Turns, then the turns between two rows, first turn first; the first pair answered
W:
-125  30  -38  -82  30  -88  -43  -14  18 => -15  -4  79  24  37  4  124  -39  -80
44  -109  92  42  -56  193  179  123  86 => -35  -120  -152  66  25  140  -144  1  239
47  -107  14  23  34  139  109  1  45 => -47  -99  -99  -53  55  44  -37  -13  120
111  -111  116  12  -129  145  89  -20  40 => 16  -133  -98  -27  -81  58  -147  -74  165
M:
71  30  230  61  16  76  247  -81  -338 => 325  -93  163  240  -27  210  74  -63  -164
87  -119  -18  -45  -90  89  81  267  238 => -7  -228  -195  -157  -40  -30  32  227  210
59  239  50  48  -48  -120  -226  -132  -340 => 99  258  104  83  -52  -82  -193  -96  -329
A:
-206  32  -18  -129  81  -83  99  -112  -92 => -42  131  80  11  -63  -67  14  -104  -219
105  -280  -158  7  89  144  -78  74  264 => -263  -91  -120  -241  71  -70  49  128  204
81  -42  -90  -171  -167  39  55  45  -279 => 197  -157  -119  -86  -131  167  32  16  -199
132  144  4  49  -47  -54  -302  -35  35 => 89  -18  -82  36  68  19  -253  -99  204

(2 to 4 turns a pair)
-124  103  185  28  79  106  170  200  285 => 182  -65  -68  157  -16  80  -203  119  268 : A A M
-84  -170  -21  -122  104  -1  233  5  -81 => -159  1  -126  -149  20  -158  -1  7  -91 : A W W
225  61  136  165  -147  -36  -375  -68  117 => -268  -102  -88  -142  147  -180  -193  -157  174 : A M
16  110  260  254  305  147  164  -145  108 => 86  -1  145  289  271  225  9  -111  269 : A M
94  -107  -152  74  39  -104  -145  -203  -213 => 107  -330  -46  12  89  114  148  43  88 : W M A A
-28  -215  -238  -72  6  49  -130  21  144 => -255  32  23  84  236  68  26  -139  82 : M M W A
-102  122  -46  -88  -24  -99  35  -152  -200 => -84  -56  -24  -152  49  42  218  -53  -67 : A A A W
-176  311  185  -123  -163  -27  222  278  76 => -266  -150  -295  -324  207  -149  137  -57  -9 : A A M M
20  -155  -67  114  231  9  30  -235  -161 => -6  -64  69  108  81  205  130  131  251 : W M M A
-69  118  -262  -117  258  -130  -96  -93  82 => -53  89  -1  -170  129  37  359  179  89 : W M A A
-91  176  117  15  -169  -45  28  86  -56 => 5  -44  -1  203  139  84  -100  -98  132 : W A
-189  -87  -86  -293  127  -39  -71  -97  -128 => 108  -69  -69  -31  32  15  -328  -185  -207 : A W W A
20  185  -162  -122  -214  -198  -206  -90  -317 => 244  -129  -205  -33  -143  -22  -105  -132  -332 : A W W M
-73  116  148  -99  -121  -182  115  22  -239 => -27  -325  -107  -51  202  -63  74  -144  -62 : A A M
134  -64  137  96  -58  19  253  126  358 => 12  152  208  -23  -127  -81  288  192  192 : A A
81  -276  -52  -51  -8  131  188  87  79 => -185  -28  -102  -190  -25  -15  43  149  234 : A M W W
52  6  -26  152  31  125  -33  79  310 => 125  -135  -77  188  126  127  4  -47  172 : M W W
-125  -115  -110  -192  39  30  158  194  35 => 112  -119  -23  86  118  230  128  80  154 : W A M M
-108  -61  -249  -316  -65  -182  -150  73  -284 => 302  -193  132  154  1  295  -10  243  164 : M M A
-97  96  198  0  81  -32  255  -69  -196 => 149  -126  121  145  157  154  197  -83  -42 : A A
-60  113  -161  -12  94  -103  -142  -230  -175 => -93  -4  -255  -127  39  5  -141  -11  260 : W M A W
-261  261  188  81  47  -150  -42  -94  -4 => 241  100  47  150  -319  -46  -241  145  -65 : A M W A
155  -83  -149  81  30  -28  -287  -107  -70 => 59  5  -91  36  38  -130  -217  -164  -243 : M A
-180  -169  130  64  280  38  321  -178  9 => 281  -77  131  366  -65  100  -7  -91  -158 : A A M
68  -225  -171  -43  200  12  -11  -147  116 => -1  48  -6  -255  -133  -85  166  104  -131 : W A
-48  -46  -178  -34  -61  0  -127  215  217 => 45  -11  -239  -59  -99  -125  -167  93  -153 : M A A M
-39  -35  40  -200  -151  -34  285  199  -106 => -301  26  5  -142  148  -64  150  22  153 : M W A M
4  -285  -397  -151  36  4  -120  102  192 => -385  174  -96  -233  17  -90  15  187  240 : M M W W
